128 stands for zero in the data rows.
Some points, each followed by its number:
[161 106 170  83  88 164  97  91 137 112 138 152 165 168 101  95 167 154  90 156] 0
[109 121 139 123 115 134 153 130 129 132 152 155 136 147 109 119 159 133 116 132] 1
[106 132 141 114 111 144  91 132 118 142 117 105 154 127 173 125 127 165 116  90] 2
[159 127  91 135 142 129 173 111 142 106 150 117 122  97 163 124  96 120 142  87] 3
[103 130 140 114 121 135 112 161 136 136 135 140 136 157 128 131 165 131 104 142] 4
[128 138 132 125 141 104 122 104 133 154 100 177 112 112 132 138 114 121 112  79] 5
[168 108 159 106  97 158 100  94 141  90 134 142 164 161  93  90 154 138 125 157] 6
[127 125 100 129 147 117 117 166  94 150  92  96  79 108 131 170 130  90 150 166] 7
[159 111 167  86  89 164  98  95 139 108 141 147 165 169 109  95 166 153  93 152] 8
[158 112  92 129 136 119 160 124 123  97 148 110  98  98 155 127 109 105 157 120] 9
[100 184 112 156 135 121 111 167 120 142 132 160  97 133  63 162 124 114 121 144] 10
[104 165 120 159 171 121 131 131 156 150 100 159 136 113 130 140 101 114 108  97] 11
[114 131 152 110 115 133 119 147 123 150 114 160 129 167 108 130 170 127  89 153] 12
[103 134 143 107 120 139  90 161 139 135 134 131 144 161 132 131 164 141  97 146] 13
[133 103 112 139 166  97  92 180 122 161  44 111  80 109 119 170 125  78 172 174] 14
[137 114 152 107 106 144 115 103 113 154 108 116 137 139 157 118 139 163 111 107] 15
[158 111 116 113 128 131 153 113 154  88 133 138 106 104 152 116 130 121 124 102] 16
[106 115 138 123 111 136 139 108 109 141 147 117 147 119 157 117 119 163 131  85] 17
[132 139  97 143 149 121 140 166 109 114 103 119  85 103 132 152 136  86 140 159] 18
[112 118 140 120 114 137 153 131 133 127 155 154 137 149 112 116 162 132 116 133] 19
[111 136 136 132 115 141 106 111 152 135 141 160 149 135 131 121 139 143 101 110] 20
[119 127 107 133 163 117 116 153 108 163  88  73 107 100 154 164 110 114 144 137] 21
[121 136 103 154 160 110 177 127 120 129 124  96 124  99 147 134  95 120 131 119] 22
[115 115 114 132 117 134 204 110  66 123 158 102 117  87 171 120 120 156 140  91] 23
[106 180 112 159 143 121 123 164 129 132 120 156  97 127  79 156 127 110 126 143] 24
[109 174 122 177 138  97 136 141 125 131 113 155 107 125  78 145 104 111 144 149] 25
[116 132 140 139 106 133 129  94 120 148 162 157 153 126  89 122 122 167 129 123] 26
[167 101 168  84  85 170 102  87 142  98 142 148 163 166 101  89 164 152  93 153] 27
[140 121 137 117 102 153 131 134 164  87 155 148 136 153 122 107 160 123 119 139] 28
[147 136 113 139 145 121 135 134 155 121 139 124 122 120 136 136  99 117 150 115] 29
[167 107 165  90  90 166 102  92 143  94 136 146 163 165  97  90 162 147 103 154] 30
[124 112 133 138 106 129 162 116 110 135 157 111 121 117 132 123 115 154 158 113] 31
[127 108 116 151 147  80 114 153  99 158  67  91  89 111 124 160 106  84 180 170] 32
[110 152 127 161 160 116 152 108 164 132 126 142 150 116 130 119  91 123 116 103] 33
[127 128 110 127 150 117 121 154 108 144 119  95  97 115 146 157 127 107 146 139] 34
[107 153 130 154 158 114 139 107 166 138 145 140 166 125 127 118  88 130 108  96] 35
[ 92 167 118 158 154 120 135 138 122 152 104 158 113 117 119 149 116 102 112 110] 36
[156 125  91 133 132 122 172 121 123  90 165 122 105 106 149 128 102 106 147 104] 37
[108 115 148  94 115 125 123 131  99 162 116 115 138 153 143 125 154 159 105 110] 38
New points follow, each followed by the number of its nearest point above by angle.
[127 104 117 151 150  77 109 155 101 164  60  90  89 111 121 163 104  83 183 172] 32
[112 139 136 134 117 143  99 119 155 135 134 158 148 135 137 122 140 141 100 112] 20
[127 157  96 147 147 125 148 163 115  97 127 132  94 113 124 147 131  94 128 150] 18
[106 132 141 114 111 145  93 131 118 141 119 106 153 127 172 125 126 165 117  89] 2
[142 104 135 117  99 158 164 117 155  92 172 157 136 148 118  92 164 126 122 136] 28
[156 107 122 105 126 133 144 109 151 109 132 135 106  99 159 124 132 134 120 105] 16
[102 133 141 110 113 142  91 139 111 146 114 101 152 131 170 128 131 165 114  94] 2
[119 118 111 139 154  98 121 137  94 172  94  65 111 105 150 160  91 113 154 142] 21
[137 123 141 112 107 153 112 139 163  91 149 138 141 161 139 110 168 126 112 140] 28
[115 128 144 113 109 145  99 122 118 144 115 109 149 129 170 122 129 164 114  95] 2
[113 117 136 131 104 126 156 118 100 137 150 112 130 122 133 123 113 156 147 102] 31
[108 117 139 124 109 142 133 103 115 139 147 122 151 115 160 115 118 164 129  81] 17
[ 96 108 135 118 118 125 150 116  91 156 148 112 141 126 148 122 128 161 130  93] 17
[154  99 100 116 137 119 134 125 106 121 146  86  96  99 160 140 106 114 166 129] 9
[139 119 140 111 104 154 128 134 161  88 157 144 139 159 132 106 168 124 115 139] 28
[123 147  96 157 144 105 188 140 101 104 138 121 107 107 133 136 105  97 127 140] 22
[154 102  98 117 135 120 139 124 105 119 149  89  98 100 161 138 105 114 163 127] 9
[103 119 144 121 113 130 130 102  97 165 161 144 159 136  99 120 140 173 119 125] 26
[103 172 121 159 166 124 132 139 157 146 109 160 131 118 120 142 108 115 108 102] 11
[121 151 109 154 159 119 139 157 138 114  84 143 101 103 120 145 130  88 131 139] 18
[109 162 120 156 178 123 127 127 170 153  97 159 149 109 139 136  93 119 102  90] 11
[103 134 141 112 112 142  96 136 113 144 119 103 151 130 168 128 129 164 116  93] 2
[107 186 123 161 163 128 125 150 176 145 119 165 138 129 100 142 113 124 105 113] 11
[103 120 136 129 116 136 149 102 117 142 151 136 145 119 144 117 122 156 125  87] 17
[127 121 150 114 106 142 113 102 116 149 112 126 143 137 153 117 132 160 107  96] 15
[142 104 136 115  99 157 165 119 153  91 172 155 136 149 118  92 166 125 123 138] 28
[130 138 136 125 136 108 124 106 137 146 105 173 112 116 126 137 118 122 113  86] 5
[120 116 114 140 157  97 118 136 106 169  91  67 116 104 150 157  89 115 155 140] 21
[163 107 123 121 139 121 133 122 159  83 107 132 110 122 136 108 126  96 147 111] 16
[128  96 127 128 118 136 138 129 126 145 144 107 110 117 140 136 134 144 152 147] 31
[119 119 111 139 153  99 123 137  93 171  95  65 111 104 150 160  91 113 153 142] 21
[114 116 119 133 114 132 192 115  74 120 157 102 118  95 166 124 119 154 144  95] 23
[139 118 141 111 104 154 128 134 161  87 158 143 140 160 133 105 169 124 114 139] 28
[107 130 143 110 113 141  99 130 111 148 116 107 150 134 165 125 133 163 112  95] 2
[132 113 112 142 164 102 100 175 126 146  54 119  84 108 121 163 129  78 165 166] 14
[124 154 104 161 156 113 187 133 135 106 136 120 124 109 131 129  98 112 125 123] 22
[137 143 139 128 124 116 126 118 144 131 111 155 109 126 108 137 123 126 123 111] 5
[115 147 114 148 166 126 128 147 148 144 105 127 123 109 146 145 115 112 124 113] 11
[ 94 167 118 158 157 121 136 137 128 151 106 157 115 116 121 148 113 104 111 107] 36
[124 116 112 152 146  85 127 151  93 149  80  91  91 109 129 158 107  85 172 167] 32
[130 150  90 146 146 125 157 162 106  98 129 127  91 105 132 146 132  92 127 149] 18
[127 143  92 144 151 122 148 161 100 118 115 108  93 102 141 153 127  95 133 146] 18
[109 174 123 177 138  99 138 140 127 131 117 154 109 125  80 144 104 113 141 147] 25
[143 114 138 109 101 159 132 129 163  76 161 141 138 159 134  98 168 123 114 134] 28
[160 114  96 141 150 107 141 134 152  92 116 121  97  93 147 122 111  93 167 128] 9
[129 151 105 156 159 119 141 159 140 100  80 147  96  99 117 142 133  86 136 149] 18
[124 120 101 125 146 116 110 167  89 162  88  89  77 108 131 176 127  92 153 168] 7
[123 116 130 143 110 131 157 122 125 133 157 134 119 120 107 127 125 144 151 129] 31
[106 168 124 163 168 119 137 130 161 144 103 158 138 117 120 136 102 116 113 104] 11
[154 131 111 135 141 122 137 125 158 119 148 128 129 119 138 132  90 120 151 107] 29
[128  88 122 132 120 134 150 122 117 156 145 104 105 108 139 138 129 144 159 145] 31
[112 118 121 130 112 139 179 120  78 121 148  99 124  96 176 123 126 154 138  98] 23
[110 169 122 158 173 124 129 132 174 149 104 161 148 116 129 136  98 122 102  97] 11
[108 135 135 128 118 138 108 124 146 137 138 155 142 141 129 125 146 137 102 117] 20
[110 131 142 115 110 145  94 127 120 141 118 108 153 126 173 123 126 165 116  90] 2
[132 141  96 145 149 122 143 165 111 111 106 121  87 103 132 150 135  87 138 156] 18
[139 119 138 115 103 155 122 128 165  90 156 148 141 153 134 105 163 125 113 135] 28
[116 115 119 134 113 134 196 109  76 121 160 106 119  93 165 121 118 155 144  92] 23
[130 153 105 157 161 122 148 158 146  99  92 140 100  99 124 140 130  89 133 141] 18
[123 108 115 148 151  83 116 151  97 167  68  81  94 109 131 163 100  90 176 164] 32
[111 135 132 146 114 134 157 110 139 140 154 162 129 121  86 123 128 148 129 119] 26
[130 118 111 152 145  88 130 149  96 139  88  96  90 108 131 153 110  86 172 166] 32
[135 144 137 136 122 139 143  98 152 119 167 125 169 147 127 113  98 147 126 105] 35
[114 137 130 150 113 134 153 115 141 138 156 160 127 120  79 126 121 150 134 123] 26
